M = [26, -20, 2, 32, 30, 50, 57, 78, 89, -40, 49]
Give the first entry from the left.
Answer: 26
The second largest entry: 78
The entry just right of 50 -> 57
Give the second entry from the right.
Answer: -40
Give the entry just right of 32.
Answer: 30

Read these off the table that follows. Indices start at 1.
1) What is the entry in the top-right corner?
2) What is the smallest entry?
3) What is the entry directly above the centre entry?
4) What is the entry at row 3, column 3?
5) What is the entry at row 1, column 3?
6) What is the entry directly below -47?
7) What is the bottom-right entry?
8) What is the entry at row 2, column 3?
[[ -6  43  20  13  -3]
 [-67  -4 -42  -1 -19]
 [  7 -45 -23  93 -57]
 [ 26  61  58 -53 -34]
 [-16  62  16  20  -1]
 [-43 -19 -40  23 -30]
 [ -1 -31  -5 -56  17]
 [ 22 -43   4  13 -19]
 [-90  -1 -47  -3 -38]
 [ 47  18   7   1   3]
 [-96  -3 -39  -2 -25]
 [ 40  37  28 -12 -17]
 [ 18 -35  -5 -77  10]]
1) -3
2) -96
3) -40
4) -23
5) 20
6) 7
7) 10
8) -42

a =
array([165, 157, 171, 213, 198, 186, 175, 210, 156, 153,  50, 144, 200,
       192])
The entry just right of 156: 153
The entry just left of 198 is 213
The entry just left of 175 -> 186

x =
[[-30, -10, -34, 70, -8, -35, 15, -89, -10, -59, -60, -4],
[-65, 48, 98, -44, 42, 75, 20, 8, -54, -86, -62, -31],
[66, -24, 29, -42, -10, -87, -30, -7, 1, -47, -15, 38],
[-12, 44, 8, -53, 25, -15, -73, 44, -7, 60, -38, -2],
[22, 31, -11, 56, -16, 3, -39, 24, -16, -19, 6, -64],
[15, -33, 63, -37, -22, -15, -45, -18, -66, 44, 18, 51],
[-19, 13, -15, -50, 26, 27, 93, 9, 28, -56, -59, 22],
[-2, 26, -4, -91, 46, 15, -27, 17, 3, 4, 23, -40],
[9, 71, 73, 5, 79, 77, -23, 32, -80, 79, -40, -35]]
Indices start at 1.
Find the entry in the bottom-right corner.
-35
Find the entry at row 1, column 3.
-34
Find the entry in row 2 and column 2.
48
The entry in row 2 and column 1: -65
The entry in the bottom-left corner is 9
The entry at row 3, column 1: 66
The entry at row 1, column 2: -10
The top-right entry: -4
The entry just left of -54: 8
Find the entry just right of the largest entry.
-44
Find the entry in row 1 and column 1.
-30
Find the entry directly above 6.
-38
The entry just right of 31 is -11
The entry directly below 29: 8
The entry just left of the smallest entry is -4
The entry directly below 20: -30
Find the entry directly below 46.
79
The entry just right of 24 -> -16
The entry directly above the smallest entry is -50
The entry in row 3 and column 3 is 29
The entry just right of the smallest entry -> 46
Find the entry directly below the smallest entry.
5
The entry just left of -27: 15
The entry in row 3 and column 2 -> -24

[[-24, 31, -34, -8, 13, 17],
 [-18, 33, 1, -33, 21, -20],
 [-10, 23, 11, -33, 16, -28],
 [-10, 29, 13, -22, 9, -10],
 [-3, 21, 40, -21, 38, -25],
 [-24, 32, -2, -36, 25, -16],
 [-11, 27, 12, -32, 18, -29],
 [-26, 21, -3, -43, 0, -17],
 [-13, 36, -14, -26, 22, -7],
 [-15, 40, 20, 2, 26, -11],
 [-16, 39, -30, 0, 47, 5],
 [-18, 25, -39, -20, 17, 16],
 [-16, 23, -6, -41, -4, -21],
 [-19, 22, -34, -30, 9, -2],
 [-1, 17, 17, -34, 30, -35]]
Read off the entry in the bottom-left corner.
-1
The top-left entry is -24
Read off the entry directly above the smallest entry.
-32
The first entry of the smallest entry's row: -26
Read off the fifth-last entry, reading row by row.
17
The largest entry in the last row is 30
The second entry on the diagonal from the top-right corner is 21
The fifth entry, reading row by row: 13
The 3rd smallest entry: -39
Read off the entry just right of 39.
-30
Read off the entry just left of the largest entry.
0
The entry directly below the smallest entry is -26
Read off the entry just right of 32.
-2
Read off the entry in the top-right corner.
17
The third entry on the diagonal from the top-right corner is -33
The smallest entry in the last row -> -35
The maximum: 47
The smallest entry in the first row: -34
The 3rd-last entry, reading row by row: -34
The entry just left of the smallest entry -> -3
Read off the last entry of the smallest entry's row.
-17
Read off the second entry in reading order.
31
The entry just left of 27 -> -11
The first entry in the row that holds the largest entry: -16
The second entry on the main diagonal is 33
The last entry in the row that holds the largest entry -> 5
Read off the second smallest entry.
-41
